128 stands for zero in the data rows.
Here are some numbered points:
[133 119 194  80 126 117 155 134   0  74 158 124 142 129 106 114 133 124
  93 115 106 131  81 145 165 141 116 132 179 164 155 122 171 120  93 131
 133 135  77  90 130 122 127 101 154 108 147  98 105 127 240 130 143 192
  21 108 122 117 117  80 148 123 165 110 106 114 152 118  36  75  46 123
 108  20 196  99 161] 0
[147 123 214  97 124 151 139 167  46  93 155 127 148 138  98 124 129 129
 116 105 111 133  68 145 155 127 114 111 191 165 169 129 175 167  88 138
 116 148  93  91 104 119 142  55 197 113 159 121  63 133 216 130 149 180
  22  97 129 104 117  66 143 124 171 100 114 122 149 142  76 101  44 114
 141   0 255 136 181] 1
[117 124 163 118 103 167 128 181  38  94 142 123 149 126 104 126 132 132
 105 114 120 130  91 127 177 125 121 105 192 161 168 130 175 154  40 137
 111 146 104  91  91 121 140  78 191 119 152 126  89 138 231 127 151 182
  57 103 138 113  89  64 133 122 173 112 103 129 143 155  52 115  13 121
 123   0 209 140 165] 2
[ 85 128 176 138  73 164 120 196 111  88 126 126 149 123 122 129 133 144
 104 111 132 127  90 119 175 123 125 104 175 175 143 131 179 163  61 137
 113 157 110  99  65 122 138  71 170 124 152 133  95 143 182 124 155 145
  78  96 145 108  96  66 106 124 177 119  74 136 137 164 105  99   0 124
 109  28 211 150 156] 3
[ 78 132 180 170  47 158 122 194 114  92 105 124 139 118 111 138 132 151
  94 110 141 128 104 109 169 120 130 108 154 153 150 131 143 175  78 146
 117 154 116  98  47 122 136  75 162 128 144 146 105 140 153 124 174 133
  67 104 142 124  47  71  75 126 165 125  78 136 134 158  76  94   0 127
 105  58 198 149 144] 4
[ 62 127 157 121  97 137 118 143 111 103 122 125 146 116 114 128 135 128
 100 106 134 130  98 118 183 126 127 118 159 157 128 129 161 144 102 157
 115 142 105 114 100 126 122  91 149 114 139 113 111 133 181 123 157 132
  76 111 146 115  99  95 109 124 162 118 100 130 139 134  99 104  48 126
  80  89 177 130 148] 5
[113 132 164 143  70 176 108 186 107  87 127 126 150 119 114 139 127 140
 111 110 133 127 103 117 165 113 132  98 147 161 162 131 168 146  56 138
 109 159 112  91  51 123 133  82 200 138 145 133 101 144 159 124 179 134
  77 110 141 115  94  77 111 124 159 118 119 150 126 165  85 106   0 127
 103  20 250 152 133] 6
[124 127 168 109 127 167 115 149 124  97 155 125 145 121 118 131 128 125
 119 109 122 129  98 131 158 116 129 125 152 152 153 127 158 135  93 150
 111 144 115  84 119 123 118  92 163 116 142 120 120 131 193 124 153 138
  77 110 134 105  75  68 136 125 150 101 114 137 129 126 112 101  38 126
  82  62 210 141 138] 7
[117 128 152 120 120 158 108 174 115 117 135 124 141 119 122 129 129 128
 111 112 128 130 111 129 153 117 128 117 151 140 148 129 157 145  98 142
 111 140 118 100 119 123 123 101 182 111 150 109 119 134 179 124 167 132
  92 107 145 119  78  52 132 124 150 119 113 132 130 131  94 104 108 127
  86  41 252 131 147] 8
[101 128 153 132 118 167 113 157 118 117 134 124 142 123 120 128 130 129
 107 117 131 129 105 125 165 125 126 116 156 141 140 130 163 143  97 154
 112 158 112 103  99 127 117  83 164 112 130 112 113 140 153 121 155 128
  84 107 142 118  93  84 123 124 145 119 118 130 130 133 109 113  92 129
  83  77 216 128 147] 9
New points follow, each followed by the numbers of its three nearest points above by angle, nearest first.
[ 85 134 102 136 156 127 123 127 153 155 128 127 123 121 138 114 134 115
 129 134 140 125 146 124 128 139 124 137 116 118 103 131 101 120 165 128
 126 126 148 168 176 127 140 139  69 115 135 119 119 108 123 126 114  92
 155  92 153  95 108 129 128 129 113 131 130 113 137 113 136 132 186 130
 158 183  72 130 119] 5 8 4
[ 84 146  86 157 132 146 111 148 200 150 103 131 116 124 154 129 130 123
 160 145 167 119 162 110 141 124 133 121  90 114  70 136  90 137 167 152
 114 154 211 191 171 124 137 125 116 104 147 108 103 103  63 131  68 103
 192 111 146 110 168 183  98 134 108 140 132 126 127 127 162 144 255 124
 177 189  33 111 128] 4 5 9
[ 74 140 112 194  77 167  78 186 216 138  48 136 102 134 150 153 121 163
 176 185 179 121 139  99 170 109 135 107  99 125  38 139 108 176  95 175
 108 161 196 147  68 131 104 121 170 126 140 128 145 168   1 139  80 125
 169 159 131 159 211 217  42 145  97 159 109 146 116 162 186 168 204 121
 164 128 107  79 151] 4 6 3
[104 132 145 161 104 179 106 181 151 115 106 127 136 123 133 142 123 135
 126 125 141 125 125 110 157 109 143 113 125 145 132 130 138 150 101 148
 107 167 132 110 107 125 113  95 178 127 139 127 133 145 117 123 150 107
 123 128 141 127 110 109 115 128 141 128 121 156 117 147 131 123  59 130
  97 103 195 131 137] 6 4 9
[112 144 119 176  92 148  87 179 192 135  36 133  80 134 148 145 117 150
 177 163 197 115 153  87 157 100 138 100  89 116  70 137 114 146 119 168
 104 172 192 148  81 131  94 108 171 126 141 123 167 172  52 134  43 114
 241 172 123 167 208 225  63 141  87 151 132 147 110 154 169 166 217 123
 165 135  89  69 148] 4 6 3
[110 151  84 197 131 156  99 160 188 174 111 137  86 128 173 129 127 133
 169 155 153 110 177  99 100 121 136 117  41  90  47 142  72 147 180 151
 108 153 238 202 203 119 148 131  63 105 146  98  99  76  40 145  37 101
 243 125 145 128 230 235 102 139  87 140 162 129 122 138 203 176 246  75
 213 175  27  92 137] 4 3 9
[ 62 152 109 183 126 147 110 160 197 158  95 133  96 129 149 123 133 130
 151 160 152 112 152  92 147 129 129 122  83 109  41 140  65 140 166 149
 118 148 187 163 149 125 132 124 109 112 142 113 109  99  36 138  61 104
 218 110 149 117 153 198  88 137  83 140 131 124 129 133 181 148 208 109
 210 165  11 109 121] 4 3 5
[129 138 115 195 107 164  84 175 186 139 110 133 108 128 175 151 106 143
 170 165 142 117 147  99 111  88 144  91  49 102 107 139 119 161 144 175
 111 170 207 149 117 128 100 106 163 117 135 116 154 136  42 130  67 106
 214 146 122 147 220 201 114 135  96 145 159 158 106 152 177 158 184 127
 138 136  91  69 148] 6 4 9
[ 71 134 120 163 100 162  94 168 179 133  93 129 115 125 144 136 125 134
 145 139 170 122 132 102 158 122 136 114 104 133  88 129 126 155 103 141
 110 144 146 134 112 127 103 110 153 119 142 113 132 131  61 126 119 104
 150 125 141 126 123 136  81 131 113 139 117 134 122 134 148 134 159 130
 118 139 124 114 139] 4 9 3
[ 71 144  74 166 110 151 115 152 194 152  79 132  99 122 142 127 135 128
 161 153 166 120 148 102 159 129 129 128  97 126  75 134  98 138 147 147
 120 145 199 166 163 126 129 120 126 110 145 107 116 110  45 130 105 111
 163 113 146 115 156 151  85 133 102 137 116 123 130 128 167 142 247 123
 230 150  50 122 124] 4 3 9
[ 96 137  79 149 168 145 118 134 193 150 127 128 115 119 152 124 128 119
 136 135 145 124 146 125 117 128 128 134  93 113  77 133  91 120 185 147
 125 128 188 166 206 126 144 139  60 108 139 114  95 114 118 127  99  90
 204 119 154  93 135 136 133 132 119 133 139 124 126 119 150 132 199 128
 171 199   0 110 128] 5 4 8
[131 130 102 120 177 120 127 118 143 172 159 126 130 126 130 116 128 115
 118 121 122 128 135 137  99 152 119 147 126 119 127 126 113 112 192 121
 127 114 133 146 169 129 147 151  68 116 131 121 117  85 151 126 133 104
 142  87 149 108  94 111 161 126 119 124 135 123 137 114 124 127 138 137
 135 155  64 132 116] 0 7 8
[ 97 140 119 172 112 161 109 157 162 138 118 130 120 127 152 131 128 137
 136 146 161 124 140 103 142 122 135 105 106 114  97 135 127 151 123 159
 115 158 144 145 127 126 110 110 152 112 139 109 130 142 100 129 106 109
 176 124 143 132 128 163  99 132 112 146 136 132 121 146 152 150 154 128
 123 140 104 106 134] 4 9 3
[105 139  83 166 167 146  95 147 213 149 120 131 104 124 160 130 127 123
 165 149 141 118 158 116  99 120 133 128  53  95  96 140  68 129 159 156
 112 138 238 164 158 122 140 136  59 110 140 109  98  84  91 130  73  88
 241 117 146 108 181 160 124 138 103 135 158 129 123 123 175 133 222 123
 198 183  15 114 138] 4 3 8
[ 76 139  77 137 152 151 118 127 172 144 109 127 113 114 159 128 130 107
 146 133 145 126 150 118 135 127 129 135  92 129  74 132 106 115 150 151
 116 125 185 136 167 127 135 130 105 104 144 114 104 111 116 123 114  97
 149 109 147  84 129 121 121 128 105 129 126 126 127 122 155 125 157 132
 151 160  76 103 128] 5 9 8
[ 52 146  84 168 111 170 108 153 209 151  68 136  99 124 147 139 126 131
 167 160 172 120 144  97 148 117 137 116  88 125  33 143  75 137 160 168
 108 147 255 168 151 127 127 122 128 109 137 105 116 118  16 134  49 102
 186 137 144 119 212 169  84 136  94 145 122 140 123 134 182 139 188 122
 209 180  69  94 137] 4 3 5
[152 142 121 197 133 168  84 160 158 139 128 128 121 127 140 142 121 130
 144 148 138 124 157 112  88  97 152 101  87 100 134 135 126 156 148 168
 100 148 145 151 141 127 119 119 137 108 137  99 123 121  83 131  93 104
 255 151 117 129 167 221 125 132 106 134 173 148 107 142 174 149 153 128
 129 141  64 102 154] 6 4 9
[ 74 138 115 201  99 173 109 172 182 142  75 132 107 127 136 139 125 141
 155 153 172 124 143  98 158 113 139  97  92 124  95 135 119 156 116 168
  87 175 170 139  92 127 101 113 146 117 145 117 142 142  25 135  85 117
 163 145 135 142 170 194  88 135 105 145 128 152 120 154 177 153 217 129
 135 135  99  85 143] 4 9 6
